Each row is where one point has got to under a steady rotation. How many ticks took it there?
The counts run from 0 to 685.
-32.4; 19.0; -16.8; -8.0; 10.8; 21.2; -10.6; 2.2; -1.6; 9.8; 4.6; 3.6; 20.0; -28.3; -24.2; 7.5; -23.6; 26.4; 5.3; 17.9; 6.6; -25.4; -3.3; 5.0; 11.8; 10.9; 24.7; -4.5; 16.7; -0.8; -21.2; 0.2; -8.4; 26.7; 4.4; 12.8; -28.0; -10.6 => 655
-42.0; 10.4; -6.1; 26.8; 14.5; 21.4; -4.6; -10.9; 19.9; 25.1; -16.0; 19.3; 19.0; -29.9; 6.9; -4.4; -16.4; 13.3; 9.8; 16.7; -32.7; 12.0; -20.1; -1.4; 2.7; -6.2; -3.1; 7.7; 23.1; 14.8; -9.9; 6.7; 17.1; 7.4; -1.8; 6.1; -5.5; -5.7 => 165
-33.1; 0.7; 6.3; 22.1; -2.4; 23.7; -22.8; 15.6; -9.5; 2.8; -12.8; -2.3; 2.7; -7.0; -1.5; -11.9; -17.8; 20.7; 45.4; 12.7; -21.5; 15.8; 5.5; -3.1; 13.4; 13.7; 18.8; 3.0; 10.5; -2.6; -26.7; 16.0; -6.3; 2.3; -13.6; 8.3; -23.3; -22.0 => 482
-22.5; 6.5; 14.3; 7.1; 9.0; -0.1; -15.1; 5.3; 2.2; 3.2; 8.7; -1.8; -5.7; -32.2; -30.8; -5.6; 0.2; 5.4; 15.7; 19.7; -0.6; -0.6; -7.1; -3.6; 24.8; 22.0; 6.5; 23.0; 22.8; 2.1; -39.0; 14.6; -15.5; 28.6; 21.3; 16.8; -9.2; -13.4 => 142
-35.6; -4.5; 5.2; 25.3; 9.8; 19.6; -25.0; -7.6; -8.6; -20.4; -14.9; -1.5; 19.7; -20.9; -0.4; 15.0; 8.0; 6.9; 40.3; 18.8; -8.2; 12.8; 11.6; 13.4; 0.5; 3.8; 6.2; 13.6; -0.1; -19.1; -34.7; 17.8; -5.6; 4.6; -0.4; -2.6; -13.4; -24.3 => 282
-28.9; -11.8; -9.2; 20.4; 23.7; -0.4; -13.3; -6.7; 12.4; -17.2; -11.6; 0.4; 28.1; -36.2; 6.3; 6.2; -2.4; 12.6; 4.3; 20.8; -26.7; 29.0; -0.8; -9.9; -6.5; 1.8; -6.2; 23.4; 21.5; -8.2; -26.5; 22.5; 3.8; 9.2; 1.4; -19.7; -7.4; -21.9 => 595
-13.7; 33.4; -0.7; 44.5; 7.6; 13.7; -1.6; -9.9; 14.5; 7.7; -8.7; 1.6; 42.4; -15.3; 0.5; -14.9; 0.3; 5.6; -24.5; 9.5; 18.2; 0.6; -23.3; 13.4; 9.0; 12.7; 13.7; 3.6; 33.8; 0.4; -15.1; 10.8; -8.9; 16.4; 2.9; 5.1; 8.4; -14.4 => 544
-13.5; -2.3; -5.7; 13.9; 16.4; 13.6; -15.9; 21.0; -0.2; 1.7; -15.3; 10.6; 4.1; -36.8; -22.6; 15.6; 7.2; 4.7; 4.9; 29.0; -18.7; -5.6; 8.8; 4.8; 31.4; 0.1; 4.1; 21.8; 1.6; -9.6; -29.5; 31.9; -17.5; 2.2; 9.7; -7.9; -11.7; -27.4 => 446
-37.8; 24.5; -6.5; 36.7; 5.5; 23.5; -33.2; -11.0; 4.8; -2.0; -12.0; 0.8; 37.6; -20.1; 13.5; 3.8; -11.3; 26.8; 5.7; 5.3; -9.8; 9.2; -6.3; 1.8; 5.7; 7.0; 7.1; -17.1; 21.0; 5.8; -4.5; -4.2; -13.3; 4.3; -10.5; -16.0; 11.7; -2.5 => 203
-21.8; 8.7; -30.5; 4.3; -14.4; 21.9; -0.9; 5.1; -4.7; 10.7; -2.4; -4.7; 28.1; -25.4; -10.8; -7.9; -31.4; 30.1; 24.3; 13.6; -0.9; -6.7; -7.7; -6.4; -9.9; 17.0; 29.4; -1.6; 26.0; 11.2; -8.4; 4.1; -2.2; 19.0; 0.1; 19.4; -18.7; -18.6 => 186
-5.0; 6.6; -1.6; 22.2; -4.0; -4.8; -2.3; -8.8; -3.7; 19.3; -20.0; -4.4; 40.5; -22.3; 1.1; 6.8; 16.3; 3.0; -6.9; 28.6; 8.9; 9.2; -39.0; -5.2; 8.4; 8.7; 1.4; 4.8; 27.4; 5.2; -32.7; 2.2; -10.5; 23.8; -7.4; 19.4; -2.9; -27.9 => 230
-14.4; -7.2; -8.9; 14.1; 2.9; 27.0; 8.9; 14.4; -0.5; -10.7; -15.7; -12.1; 24.3; -24.5; 4.7; -22.2; 3.0; 10.6; 4.0; 27.2; -17.4; 16.4; -4.5; -23.5; -10.9; 15.8; 18.5; 29.8; 31.1; 2.8; -12.9; 12.2; 2.0; 16.9; 7.3; -26.9; -2.7; -22.2 => 252
-34.0; -0.5; 2.1; 29.9; -7.8; 24.4; -26.4; 13.3; -20.0; 10.5; -24.4; -5.9; 29.8; -30.4; 17.6; -20.4; -7.7; 5.7; -6.5; 0.6; -24.8; 15.3; -9.8; -0.3; 7.5; 13.1; 9.1; -7.9; 16.5; 2.7; -18.2; -1.4; -22.4; 1.5; -15.3; 6.6; -4.1; -11.7 => 680
-11.5; 1.3; -0.7; 33.6; -0.7; 26.8; -14.5; 20.0; -2.7; -12.9; -23.1; -21.2; 15.9; -23.7; 10.9; -14.6; 12.9; -12.1; 15.5; 18.6; 4.9; 0.2; 3.9; -6.5; 3.3; 18.3; 8.9; 1.3; 39.7; 2.4; -20.5; 20.0; -18.0; 18.6; 15.1; -24.5; 7.3; -14.6 => 413
-26.5; 7.8; -19.4; 36.1; -2.9; 30.2; -11.0; 12.5; -1.2; 28.0; -17.8; 12.3; 7.9; -46.7; 3.5; -15.0; -15.2; 7.9; 15.5; 13.4; -13.8; -12.0; -7.4; 7.1; 4.1; 5.5; 9.2; -12.6; 27.1; 13.4; 2.6; 9.0; -4.6; -0.1; -0.9; 10.9; -6.0; -15.3 => 23
-35.0; 2.3; -19.7; 3.8; 15.6; 15.4; 14.8; -2.6; 4.8; 8.7; -2.3; 4.2; 12.4; -22.3; -2.2; 0.8; -16.0; 21.9; 17.9; 21.3; -16.0; -7.8; -18.2; -2.9; -5.1; -8.9; -1.0; 1.6; 37.3; 11.7; -27.2; 17.6; 12.1; 37.5; 8.6; 14.3; -20.4; -11.8 => 309
-21.2; 16.9; 5.3; 0.3; 1.2; 9.6; -13.1; 1.2; 13.1; -0.5; 3.8; -9.2; 11.6; -9.5; -21.4; -31.8; -15.8; 15.5; 24.2; 15.4; -4.7; -13.5; -13.0; -4.3; 18.6; 44.0; 21.9; 6.8; 23.3; -5.3; -23.4; -7.6; -10.3; 22.7; -0.8; 10.8; -18.1; -25.7 => 341
-27.4; 8.5; 16.4; 32.1; 16.4; 1.9; -26.5; -8.8; 21.3; 6.8; -9.7; 3.5; 17.1; -39.3; -4.2; 8.3; 13.8; -16.9; 12.7; 24.2; -11.4; 18.1; -8.2; -2.9; 19.1; 10.4; -1.9; 24.6; 18.5; 4.6; -27.9; 12.3; 1.8; 10.9; 18.8; -0.1; 5.9; -2.7 => 287
-20.4; 13.0; 11.4; 14.7; 12.3; 1.3; -13.5; 8.9; 8.5; 5.9; 9.5; -3.2; -6.6; -34.6; -22.2; -2.6; 1.0; 3.0; 14.5; 17.0; -2.8; -5.1; -11.7; -5.9; 25.2; 19.9; 0.0; 16.4; 30.2; 7.6; -35.0; 21.4; -13.9; 34.0; 27.3; 12.3; 2.6; -7.3 => 143
-7.9; 10.6; -2.6; 21.6; 7.9; 34.3; 5.2; 16.9; -6.9; -2.4; -21.2; 3.8; 33.0; -7.7; -12.4; -4.5; 15.6; 6.0; -12.0; 29.6; -15.2; -6.5; -3.7; 6.0; 23.0; 5.9; 20.1; 27.5; 1.0; -13.0; -19.7; 20.6; -15.2; -0.5; -4.2; -20.7; 0.0; -36.9 => 246
-6.7; 18.6; -14.1; 19.7; -13.3; -5.6; -5.2; -4.4; 15.4; 29.2; -28.0; 0.0; 33.2; -25.3; -7.6; -14.9; -1.5; -4.2; 15.6; 13.1; -14.8; -0.8; -34.5; -8.7; 14.7; 23.9; 7.4; -5.4; 28.2; 19.1; -12.2; 1.3; -5.4; 6.4; -1.0; 16.6; -7.1; -24.7 => 30
-32.2; 13.8; -4.9; 38.9; 2.4; 36.2; 7.0; -4.3; -15.2; -12.6; -15.7; -9.0; 34.2; -1.8; 21.8; -15.4; -2.0; 23.1; 6.5; 5.9; 5.0; -2.4; -12.9; 11.3; -7.4; 3.5; 7.8; -9.0; 32.9; -1.7; -15.7; 6.1; -12.5; 17.6; -4.9; -13.0; 5.4; -17.8 => 547
-14.4; 28.3; -2.1; 19.9; 7.9; 7.8; -21.6; 14.1; 11.1; 7.6; -23.9; -4.5; 39.3; 1.4; -9.1; 14.7; -0.4; 25.6; -3.3; 18.8; -15.1; 9.5; -13.6; -15.7; 40.5; 14.5; 13.8; -2.7; 10.9; 10.7; -13.5; 4.8; -22.3; 0.8; -20.3; -16.6; -0.3; -15.0 => 48
-28.3; 30.9; 13.1; 14.8; 16.7; 4.1; -0.1; -16.4; 13.3; 12.8; -12.9; 23.9; 4.3; -8.0; -11.2; -12.0; 4.9; 18.8; 19.7; 16.8; -31.9; 5.2; -31.3; -1.9; 23.4; -1.5; -3.0; 15.2; 20.8; 5.0; -32.0; 10.8; -7.3; 13.1; 4.8; -3.6; -5.9; -21.6 => 162
-33.3; -11.0; 2.2; 34.6; 11.2; 16.3; -4.4; -8.3; -15.5; -10.8; -22.5; -3.6; 39.1; -13.7; 4.9; 0.6; 5.5; 14.7; 2.3; 17.9; 4.5; 1.9; -13.4; 20.6; -0.6; 10.7; -1.8; 4.6; 3.8; -19.4; -27.1; 5.9; -8.5; 1.2; -27.6; -1.8; -11.4; -36.1 => 82
-12.8; 11.0; -3.3; 26.9; 11.8; 2.4; -4.0; -23.4; 1.0; -7.8; 3.3; 1.3; 26.1; -31.6; -16.5; -7.8; 5.5; 28.6; -8.6; 24.2; 23.2; -10.9; -19.9; 16.2; -0.2; 29.0; 2.7; 13.7; 18.5; -19.2; -16.0; -3.3; -15.3; 17.6; -8.3; -8.4; 2.1; -33.1 => 74
-43.2; 6.6; -6.5; 16.5; -5.9; 13.4; -15.1; -2.6; 7.6; 21.8; -21.0; -0.9; 26.8; -33.2; -5.6; 8.7; -13.3; 3.3; 27.9; 14.5; -31.3; 8.8; -9.9; -16.2; 16.3; 18.3; 9.8; 10.4; 11.5; 28.3; -5.6; -2.1; 6.3; -2.5; 5.8; 8.7; -3.5; -0.5 => 641
-34.5; 22.6; 4.0; 2.4; 4.7; 16.2; -11.2; -3.2; -16.3; 10.0; -17.2; 4.9; 37.2; -6.5; -10.9; 16.1; 3.2; 30.7; -3.9; 12.9; -29.5; 3.4; -25.3; -5.1; 34.3; 5.9; 6.4; -0.5; 4.3; 10.7; -25.8; -6.5; -29.9; 7.4; -11.4; -9.2; 1.7; -14.5 => 515
-47.9; 5.3; -1.3; 23.4; 19.9; 2.6; -14.6; -6.7; 11.6; -16.9; -12.5; -8.5; 29.7; -20.4; 8.9; 11.9; -8.8; 11.5; 17.2; 3.4; -10.3; 30.0; 6.1; -10.0; 2.8; 4.7; 5.3; 15.2; 27.8; 5.9; -23.5; 15.9; 3.5; 4.6; 8.9; -23.4; -9.8; -3.9 => 127
-42.6; 0.0; -1.7; 19.8; 36.5; 17.7; -7.6; 2.1; 7.1; -5.7; -13.8; 4.2; 16.6; -21.9; -3.3; 25.5; 2.6; 13.7; 9.0; 30.4; 11.2; -0.9; 6.6; 14.4; 11.4; -2.9; 3.4; 14.4; 13.0; -14.1; -29.2; 11.5; 13.9; 7.2; -5.0; -15.2; -25.4; -15.4 => 435
-43.1; 27.7; 8.3; 9.2; 27.0; 6.6; -9.0; -10.6; 14.8; 6.2; 11.0; 4.9; 20.2; -13.0; -14.5; -4.4; -13.2; 13.9; -4.5; 4.1; -10.1; -5.1; -18.4; 9.6; 26.2; 6.0; -0.7; 6.5; 25.1; 2.5; -41.6; 11.8; -8.3; 31.3; 12.0; 20.2; -6.3; -1.0 => 0
-33.2; -8.6; -0.2; 25.8; -0.5; 46.2; 1.7; 20.4; -15.8; 5.0; -22.6; -19.2; 20.5; -25.9; 6.8; 8.6; 7.2; 3.4; 12.9; 34.1; 9.2; 0.8; 1.4; -7.9; 0.0; 14.6; 15.7; 12.9; 25.0; 15.7; -9.6; -2.2; 1.0; 19.5; 12.7; -11.1; 3.5; -1.9 => 566
-16.9; -2.7; -21.6; 17.9; 25.2; 19.5; -2.2; -8.8; 7.2; -16.6; -5.1; 1.9; 41.6; -27.3; -15.8; 25.2; 0.5; 8.6; 0.9; 27.5; -9.0; -17.3; 6.4; 14.9; 10.7; 4.5; -0.1; 21.6; -4.0; -13.9; -20.8; 25.8; -3.6; 12.1; 0.6; -5.2; -1.5; -29.4 => 588
-20.2; 5.1; -1.6; 5.9; 21.2; -10.7; 6.0; 6.9; 4.0; 8.0; -17.0; 5.8; -2.3; -25.5; -25.5; -3.8; 3.0; 10.8; 12.4; 13.0; -10.6; -17.5; -20.1; 1.2; 40.6; 12.2; -9.9; 4.3; 24.6; 2.3; -39.1; 24.4; -18.7; 10.7; 6.3; -4.1; -25.4; -32.3 => 304
-15.8; 1.5; 13.3; 42.6; 15.7; 10.8; -2.8; 1.2; 13.9; 10.0; -15.2; -1.3; 29.9; -16.0; 6.7; 1.6; 19.7; 4.1; -16.7; 33.3; -7.6; 21.7; -27.9; -6.8; 13.1; 9.2; -7.0; 23.0; 24.4; 3.4; -22.1; 9.9; 4.0; 9.2; -8.1; -5.5; 17.0; -20.1 => 87
-9.6; 36.2; -17.6; 23.1; -8.3; 0.0; -19.8; 4.8; 8.9; 9.5; -17.6; -6.3; 46.6; -8.8; -15.3; 8.2; -16.0; 12.7; 4.6; -0.5; 4.3; -5.9; -11.4; 4.7; 31.8; 13.6; 25.2; -15.8; 17.3; 11.3; -17.9; 15.6; -22.0; 8.9; -1.2; 15.3; -6.1; -14.0 => 191
-24.1; 26.8; 6.8; 23.0; 11.9; 21.8; -8.6; -4.9; 27.1; 10.5; -13.0; 8.7; 15.7; -1.3; 3.8; -6.6; 3.1; -3.2; 36.7; 25.4; -33.9; 5.8; -17.8; -7.3; 16.6; -0.1; 2.4; 7.8; 30.3; 14.3; -26.2; 16.7; 5.3; 21.7; 11.3; 1.7; 6.9; -10.1 => 631
-1.8; 32.5; -1.4; 38.9; 10.0; 7.6; -0.1; -9.7; 19.4; 6.4; -0.1; -1.0; 32.8; -15.6; -8.2; -18.3; 0.7; 12.5; -20.3; 17.7; 19.6; -6.8; -28.4; 12.3; 12.5; 20.7; 15.2; 9.5; 32.9; -7.0; -14.5; 11.8; -11.1; 19.3; -0.4; 0.7; 13.0; -23.2 => 543
-23.5; -1.0; -12.9; 12.3; -4.4; 1.1; -27.7; 1.1; 10.2; -0.7; -9.8; -10.6; 19.0; -24.3; -5.4; -27.7; -26.9; 10.9; 31.5; 6.1; -7.5; -1.3; -3.0; -3.3; 5.9; 38.9; 15.2; -6.9; 24.3; -3.7; -17.4; 2.2; -8.1; 6.8; -15.5; 6.0; -28.5; -27.4 => 339
